The rows of Y fall into 4 groups, and each row is roughly a mix of its group's hidden directions.
Y (136 x 10):
[[-18 -11  62 -21  23   0 -12 -11   9 -20]
 [ 18   4 -63  25   3   8  14  -4 -20  20]
 [ -7  13  45 -26   8  29  22  26  14 -29]
 [ -1 -38   9  -7   9  37 -40 -10 -11 -33]
 [  3 -16 -12 -28  45  -2 -14  -9 -23 -44]
 [  9  25   7 -10   8  15  46  13  49 -13]
 [ -4 -21   6  27 -24  43 -15   9   6  45]
 [  7  -5 -50  36  24   9  14  -8 -19  30]
 [ -7 -34  31 -18   7  38   4  33  22 -22]
 [ 24   3 -30 -41   5 -17  -8  49  -8   6]
 [-24  46   0   0 -14 -27  25  40   3  -9]
 [ 10  -2 -65  -1 -10  -4 -19  -7 -27 -23]
 [ 43 -12  12 -24  18 -24 -23 -40  15  -6]
 [-26   4  15  -1 -11  16  46 -25  28 -35]
 [-35   9  19 -19 -41  26  -8  -3 -38   8]
 [ 35 -14  22  15  -8 -10   5 -55   3  26]
 [-32   2  -6 -14  -7  -2 -48  34  -1 -34]
 [  3 -22 -17  17 -37 -23 -28 -23  -7  40]
 [-37  55  12  23   1   6   8   2  -5 -28]
 [ 12 -51   5 -11 -35 -10  -3 -29   6  30]
 [ 15   0 -55  20   6  10  19  -7  -4 -42]
 [-19  43 -26   1  -1  25  20   4  45 -10]
 [ 35  12 -22 -25  -7 -28  39 -21 -28   3]
 [ 21  25 -37  17 -35  20  31  -1  10 -24]
 [-16 -20 -30  16  22  19 -16   3 -55  -6]
 [-42  14  13  33  19  20  35  15 -23 -10]
 [-11 -12 -15  15   3 -56 -25 -27 -28   5]
 [  7  12  27 -12 -39  14 -16 -41   4 -35]
 [ 23  12 -24  -5  27 -32 -23  49  -6  10]
 [ 13 -38 -28  -4   4 -32 -23 -30 -28 -19]
 [ 12 -10  -3   3 -11  34 -37 -37 -20  36]
 [ 13  13  12  -5  45 -35 -14  44  13   2]
 [ 11 -26  -7  39 -17 -38   6   1  24  36]
 [  7  25  -2   6 -23  17   3   9 -39  54]
 [-23  12 -10   2  48  26  18  32 -16  25]
 [  3  17 -15  -6  -5  28  14  -6   2 -66]
 [ 36 -33  13 -30   7  17   6  40  25  -1]
 [ 27   5   9   1   9 -15  11 -52  17  42]
 [-11  -2  31 -10  -9 -24  -3  37  16  50]
 [  0  35  19 -30 -24 -29   3 -16  40 -15]
 [ 14 -39  13   4   7 -21  28 -27  46  -2]
 [ 34 -24   5  -5  23   6 -30 -48  -4 -21]
 [ 24 -26  14  22 -21 -27 -12 -50  10  11]
 [ 22  30 -25   7  -8 -28  40  37 -10   5]
 [  3  44  -6  23  46 -15 -17   6 -13 -26]
 [-30  -5  56   2  17  -4   4  25  23  21]
 [-38  36   0   8 -37   0  18  22 -29  13]
 [ -2  10 -22   5 -54   4 -30 -26  -6 -29]
 [ 10 -34  -1 -30 -13 -10 -12  30 -25 -44]
 [ 21   7  -7  34   9 -39 -46  -2  18  16]
 [ -4  13  18  36  38 -23  13  -4  39 -21]
 [  1  17  38 -36  25  31   1  28  25  -7]
 [ 23 -35  -3  -6  25  -9 -26 -45  24  18]
 [ 13 -38  -7  23  27 -49   9 -13  19 -11]
 [ 25  -1   6  -9 -27   1 -58  -4  19  29]
 [-36 -23  24 -13   1  22 -14  20  43  22]
 [ -5  15  23 -35  19   1  23  55  12   3]
 [ 11   7   4 -34 -18  14 -51  39  -4  -9]
 [-11   2  -8 -54 -43   5  17 -11 -12 -22]
 [-14  19   1  -7   5 -16 -42  -3 -12 -57]
 [-23  40 -35  28  28 -19   7  -2 -24  12]
 [ 28  18  -7 -22  46  27 -18   6 -34  -5]
 [ 30 -22  10  24 -19 -24  15 -33  30 -29]
 [-27   3   2  -1 -32  30 -45   1 -31  18]
 [-25 -15  48  35  23 -25  -2   0  -5  20]
 [-20 -59  -3  -8 -16  26   8  29  -7  12]
 [  6 -46  35 -18 -39  -8  -4  -9  24  -7]
 [-18 -34  23 -21  17  -7 -19  -3  53   9]
 [ -9  13   5 -17 -59  12 -36 -22  -3   7]
 [ 21 -23   6  -2 -29  27 -54   0   5  24]
 [  8 -29  46  22  14 -26  16 -15  33   8]
 [-42  20 -20  28 -29   4 -19  -5  -5  36]
 [-30  55  -1  21  11  -3   3  21   1 -33]
 [  1  30 -14  20  26 -33 -11 -41  27  16]
 [-18  62  13  21  -9   6  32   2  -9  -3]
 [ 21  17  35 -31  19  16  40  15  16 -20]
 [ 10 -31  19   9   1 -15   4 -65   5  -3]
 [ -7  -7  22  39 -13   3 -42   3   0  44]
 [ -3 -13 -48  -7  -7 -19 -44  -6 -33   8]
 [  9  21  -7 -40 -31 -16  43 -21 -14 -10]
 [  7 -35  11 -28 -25  23 -16  24 -35 -25]
 [ 23 -21 -38  -9 -34  18 -11 -19 -34  21]
 [ 49   4  -6 -35  23   1  -7  -8  13 -38]
 [ 58   9  -8  -4  32 -20  31   0   7   6]
 [-51  -3  37   4 -16 -12 -40   2  -1  -9]
 [ -9 -41   7  -9 -13  50 -23   9  15 -24]
 [ -1   2  -9 -49  25   7 -27  -1 -33 -32]
 [  3  39  20 -43  -5   8 -27 -21  -6 -30]
 [-33  35 -17   4 -11 -40 -27  -1 -18 -24]
 [-12  -8  33  19  35  30   0  39 -25   7]
 [ -5   2 -27  33  33  22 -47  11  -9   9]
 [ 11  -9  24  34  48  -3  12 -32  22 -10]
 [-45  -7  50  16   6   9 -19  26  -6   1]
 [-39  28   8  -7 -16  19   4  53  12   2]
 [ -7 -39  -5  36 -23 -30  -5   3  -4  40]
 [ -4 -22  19  11   4  31  25 -57  -5  -9]
 [ 28 -25 -16 -35 -12 -36 -25  -4 -26  19]
 [ 26  31   3  -4   8 -24 -58 -11  13  -6]
 [  2   6   6  -9  22 -24  57   3 -38 -11]
 [ -1  43 -14  11  -5   3 -38  -9 -36 -32]
 [  0  30 -37   4  35  14  -7   0  35 -32]
 [ 52  -4 -21  10  24 -10   3   0 -33  31]
 [-15  18 -22 -21 -33  13 -29   1 -13 -47]
 [-37   3 -22  -7   6  -6  23 -13  26 -51]
 [-20  11  21  11  -5  41 -11 -30  13  45]
 [-25 -22  54 -18  19 -19 -25   3  12 -12]
 [ -4  -1  21   6   8  60 -22   3 -10 -36]
 [-12  -5   8  -7 -18 -11  32  25 -37 -48]
 [ -2 -26 -51  20 -32  -3  24  20   2  17]
 [ 14 -38 -21  -8  29 -39 -28 -14 -20   7]
 [-53   3   3   8 -12  13 -42 -14 -21 -21]
 [ 16 -19 -12  -5  -8   5  43  57   1   5]
 [-36  22  23  24   0 -30 -10  45   5  10]
 [ -8 -18 -14  10 -18  43  -2  11 -47  28]
 [-28 -23  13 -22 -10 -59  15 -12  12   2]
 [  3 -39 -15  14  -1 -54  25  13  13  13]
 [ 15   7 -23 -14  -6 -27 -17  35 -24 -45]
 [ 19 -22  14 -49   9 -29  -3 -28 -28  -7]
 [ 25 -19   7 -17  57 -10  11  -9 -18  28]
 [ 35 -31  -4 -27  -7   6  -1  -9 -54  -3]
 [-51 -10  -7  -2 -32  11 -30 -13  20 -24]
 [-19  37 -36   7 -24  30  10  35  -7   9]
 [-19  38  16  -5 -18  31  27  40  17   6]
 [ 17  20  -9  -1  45 -28 -22  43 -12   3]
 [  0   2  49 -25  42  22   7 -22  -8 -12]
 [-24   2 -46  29 -22  11 -31 -17 -21 -11]
 [ 31 -24 -14 -20 -37   5 -23  -3  35  25]
 [  1 -13  -9  35  47 -25  12  28 -22  15]
 [ 22  61   1  -4 -12 -25  21  10   4  22]
 [ 17 -44   7 -16  14  38 -37   4  20   3]
 [  6   0  -4  15  13  44 -14  20  55  -2]
 [-49  32 -12  32  10 -27   3 -16   1 -19]
 [ 18  43   1   4  42  11 -38  -4 -19 -14]
 [ 37 -47  12  -1  -3 -30  29  -7 -17  14]
 [ -6   9 -13  27  43 -27 -44  -3  18 -12]
 [ 26 -24 -29  -4   2  37 -32  38  -5   7]]

Each list below has one row that fits no group; the rest each fit one group, if only roughly. Name that row.
  * q_374: [-35  35  20 -20 -18 -40 -26 -10   1  -7]
  * q_721: [  5  30   9  -2  -2 -14 -32 -52   5  32]
  * q_896: [-10   3  12  20  26  57   9  23  28   5]
  * q_318: [-37  21   4  35 -28  11 -15  36   7  22]
  * q_839: [ 15  38  -7   2   4 -35 -31 -32 -18 -28]
  * q_965: [-47  31 -31   6 -30   1 -24 -16   8   3]
  * q_462: [  9 -53 -24   0  17  10 -39 -17  -2  18]
  * q_24: [ -5 -15 -18  -8   9 -44  -7  57  12  -1]
  * q_826: [ 35 -13 -58 -20   9 -15   8   5 -19  -8]
  * q_884: [ -8 -28  14   5  -1  12 -39  49  28   8]
  * q_605: [ 22 -14  -7   5 -17  -7  36 -35 -49   2]
  * q_350: [ -7   9  28  -8  20 -20 -28 -51  29  -4]
  * q_806: [ 22 -22 -16 -10   3  53  10  11  32 -24]
  * q_940: [ 47  17   6  -4  26  -8   3 -12  36  35]
  * q_941: [-31  25  28 -19 -17  14 -51  -4  -5 -14]
 : q_884
  * q_75: [ 33 -21  25 -45  27 -16 -18  13   7  17]
  * q_28: [-34   1  -7   7 -33  -4 -20 -10 -47  31]
  * q_385: [-29  -8  14  -2 -18 -20   0  -8  12 -63]
  * q_679: [ 33  25   6   3  14   6 -55  -1  30   8]
  * q_275: [ 41  -1 -36  -4 -30 -26  17  15  23 -20]
  * q_879: [-20  22 -30  -2 -23 -50   4  29 -16   5]
  * q_262: [ -7 -13  45 -17 -20 -11 -40 -36  -3  -6]
  * q_139: [-58   8 -14  30  -2 -13  32  10  -1 -13]
  * q_55: [-37  20  16  14  -4  21 -17  -3 -55   8]
  * q_640: [-13  35   9  21  16 -42 -30  -5 -33   0]
  * q_276: [-13 -42  -6 -25 -34 -19  15  12 -37 -11]
  * q_929: [-44  12   5   6  22  26  12  14  18 -45]
  * q_541: [ 56   5  19   6   5  -5 -27   4  16  37]
  * q_358: [ 40  18 -20 -12  16  25 -40  21 -17  18]
 : q_385
  * q_240: [  0 -43  25   8 -31  19  27  -3  16 -34]
  * q_108: [ -3  11  15 -11  29  30  25 -29  20 -44]
  * q_355: [-24   7  14  34 -19  23 -34 -33 -29   9]
  * q_911: [ 31 -13   4 -39 -21  -6 -39  18  15  28]
  * q_487: [-31  -8 -38  21  -7  19 -17  46 -11 -14]
  * q_547: [ 35  44 -15  26  16  19  29   4   5  22]
  * q_664: [ 66   0  -3  -4  20  13 -14 -28   1   4]
  * q_492: [ 12 -60  -4   5  13  37  11  -4  -2  24]
  * q_627: [ -8  61  16 -25 -15 -26  18  -5   5   8]
  * q_686: [-22  24 -11  37 -32 -12 -22 -39   6 -16]
  * q_430: [ 12 -40   6   8  11 -58   9 -14 -18  -6]
  * q_926: [-35  17  20 -17  -6 -40 -10  -5  -7 -44]
  * q_460: [  6 -25  26  29  20  -5  -9 -53 -20  11]
  * q_376: [-22 -10   8 -34 -23 -21  25  51   4  -3]
 : q_240
  * q_667: [-41  13  18   7 -17 -24  -7 -45  -8  29]
  * q_786: [ 36 -21 -29 -14  -3  38 -36   1 -22   2]
  * q_196: [ -1  53  -2  41  10 -33  -4  10  14   6]
  * q_345: [-23 -18 -26  31  41  10 -18 -18 -27  19]
  * q_710: [ -5  17  10   4 -27 -25 -31 -47  21 -25]
  * q_146: [ 29  27 -17  15  11  -4  27  -6  26  49]
  * q_834: [ 21   6 -11 -21 -24  26 -33  -9  48 -16]
  * q_821: [ 41 -49 -14  -4  25  12  16  13  20   7]
  * q_734: [ -1  24 -19 -27 -23  16 -49 -23  23 -11]
  * q_204: [-46   5  13 -29 -42   0  -6 -13  -5 -30]
  * q_623: [ -8  10  21  19  31  10   7 -50 -18 -33]
  * q_279: [-11   3  56   4 -31 -10   0 -10  31  24]
  * q_255: [ 27  19   3  10  32  19 -40 -38   9 -18]
  * q_615: [ 14 -36  24 -10  18 -40 -29 -22  -4  23]
 : q_196
  * q_897: [ -7  35  -8 -13 -40  17  26  -2 -24  36]
  * q_947: [-48  13   1  -6 -23 -36   3  35  -5 -20]
  * q_720: [-11  -5 -17  23  12 -18  36 -11  32  47]
  * q_502: [ 22  34 -27  14 -11  17 -49 -23   3 -12]
  * q_63: [-20  -5 -12  21   1  -7 -25 -57 -24 -21]
  * q_23: [ 14 -50   1  11   8   9  39 -30  20  15]
  * q_938: [-48   3  12  17  41 -20 -20  18  20  -1]
  * q_785: [ 14 -35  18   7  -6  47   1  30  25  20]
  * q_59: [-39  21  13 -20 -11 -37  17  29 -19 -24]
  * q_631: [-44  31  -9 -10  13 -11 -10 -14  -2 -48]
  * q_159: [ 33 -16   7  13 -23 -33 -16 -24  29  33]
  * q_963: [ 22 -42 -22   2  22  21  48   0   0   8]
 : q_938
  * q_590: [ 18  30  -5  -9  30 -34 -36 -12  29 -19]
  * q_923: [ 27 -18  12  11  14 -14   2 -33 -10  56]
  * q_939: [31 48  1  8  9  1 40 25 19  7]
  * q_50: [ 25 -32   9  -9  49  19  31  16   7  13]
  * q_691: [ 32   6 -44  26  23  -7   2  -5  30  29]
  * q_369: [ 20 -43  18  -2  23  -9 -45  -1 -12 -24]
  * q_425: [-15  -9  28 -15 -21  -5 -45 -43 -17   0]
  * q_670: [ 30  -5 -45  38 -18  -4  21 -27   3  -9]
  * q_450: [-54   1 -31  34  15  20   5   4 -19   2]
  * q_972: [ -6 -33  -2  24  -4  19  54 -17  26   2]
  * q_852: [-16  10 -41 -17 -12 -12 -22 -20 -46 -19]
  * q_203: [-23 -28   5  22  -9 -50  39   8   7  -4]
  * q_313: [-19 -43   6  22  16 -16 -34  25 -15  28]
  * q_477: [ 48  35 -22  12  10 -14   0 -25  -1  31]
 : q_313
  * q_441: [-52   8  18  13  -7  -9 -16 -47  11   3]
  * q_328: [-63 -14  13  16   3   7  11  -3 -16 -31]
  * q_149: [  4  35   5 -14  13  54  27 -11 -15 -20]
  * q_34: [ 15  18   1   4  21  33 -24  21 -50  20]
  * q_252: [ 10  12   2 -20   2 -52 -36 -23   0 -29]
  * q_418: [-16 -24  -4   1 -12 -16 -17 -49 -41 -19]
  * q_60: [-1 24  1 25  8 26 36 13 30 42]
  * q_899: [ -2   5 -37 -26 -29 -30  -7  41   2 -22]
  * q_291: [-18   2 -15   5  37 -14  23 -40  -1 -41]
  * q_359: [-40   0   7  15 -18 -13 -22  34   7  45]
 : q_291
  * q_457: [-38   5  15  15 -59   0 -18  -2  -3  18]
  * q_491: [ 24 -15 -11 -22  34 -29  13 -16 -26 -39]
  * q_361: [ -6  -1 -31  36  -5  12  -6 -15 -25  52]
  * q_646: [ 4 11 11 24  8  2 41 35 24 39]
  * q_784: [  9 -17  33   1  46 -11  32 -30   7 -18]
  * q_213: [ 16 -17  30   6  51 -15 -26  18   0  28]
  * q_730: [  3  -4  20 -17 -30  16  -2 -26  36  46]
  * q_773: [ 45  16  16  19  33 -11  10  14  11  39]
  * q_507: [-37  -3 -36  16  -5 -23  12  40  11  24]
  * q_954: [  8  -8  32 -31 -18  12 -24 -39   1  37]
 : q_730
  * q_568: [  7 -12  49 -16   3  20 -31 -15 -27  29]
  * q_746: [-32  15  11  15 -19  12  51  16   1  32]
  * q_421: [-26  10   5  32  -9  19  32 -18 -13  47]
  * q_790: [-27  17 -15  37   8 -11  35   3  28 -34]
  * q_78: [ -3  60 -36  -7  19 -14  16  -5  -3 -15]
  * q_308: [ 13 -11 -10  29  28 -12  46  12  27 -30]
  * q_669: [ -1  57   9  -1  -3  -7  -3  15 -15 -46]
  * q_567: [ -5  37 -47  18  15  41  -5   8   6   9]
  * q_732: [ 39 -15  19 -11  27 -15 -45 -13   1  25]
  * q_468: [ 6 12 25 11 19 12 50 29 26 23]
  * q_351: [ 18  16  47 -27  13 -39  12   0  14 -22]
  * q_403: [ -9 -37   4  19  21  31  36  -1  27  27]
  * q_833: [ 11  -7  -1  43 -11 -37  27 -41  -8  -3]
 : q_833
  * q_368: [-14 -14  -1  29  -6   0 -29   0  62  10]
  * q_861: [-59  18  14  23 -16   0  13   0 -17 -29]
  * q_67: [ 20   5 -31 -29 -37   2  12  23  15  39]
  * q_263: [  2  28 -25  -3  25  47 -38  14   3 -13]
  * q_265: [ -1 -21 -23   6  19 -17  52  40  -4  -1]
  * q_885: [  7  22 -34 -12 -25  36 -37  -8 -23  17]
  * q_427: [  2  14  -4  11 -30 -10  27  42  29  36]
  * q_443: [  1 -27 -44  17  14 -25  -1   7   6 -46]
  * q_656: [-32   1  22  14  41 -11 -33  18 -22 -25]
  * q_412: [ 11   0 -42   3   6 -22  13 -21  51 -19]
  * q_147: [  0   5 -27 -18 -28  12  46 -23  31 -19]
  * q_506: [ 33  27 -17  24  29  15  28  20  13  30]
  * q_225: [-24 -20  42 -21   7 -25   7  -9  -5 -44]
 : q_67
  * q_52: [  1  38 -32   8  -8  -7 -21  53  -4  11]
  * q_706: [-17  18  -9  14  41  35  -6  22  30 -28]
  * q_22: [-28   4  20 -21  27 -10  49  29 -11 -14]
  * q_636: [-23  16  13   9 -29  19  -7 -37 -24  42]
  * q_241: [ 17 -32 -15  11  20  -6  15 -30  26  46]
  * q_485: [ -6 -48  -2  19  24 -37 -27 -23   3 -10]
  * q_144: [-15 -42  18  20  24 -27 -32 -32  -1  -3]
  * q_594: [-30  18 -38  18   3  21 -24   6 -32  30]
  * q_525: [ 18  31  14   9  46  -1 -16 -29  21 -28]
  * q_822: [-17  14  -8  11 -44   8 -39 -26  20 -27]
 : q_822
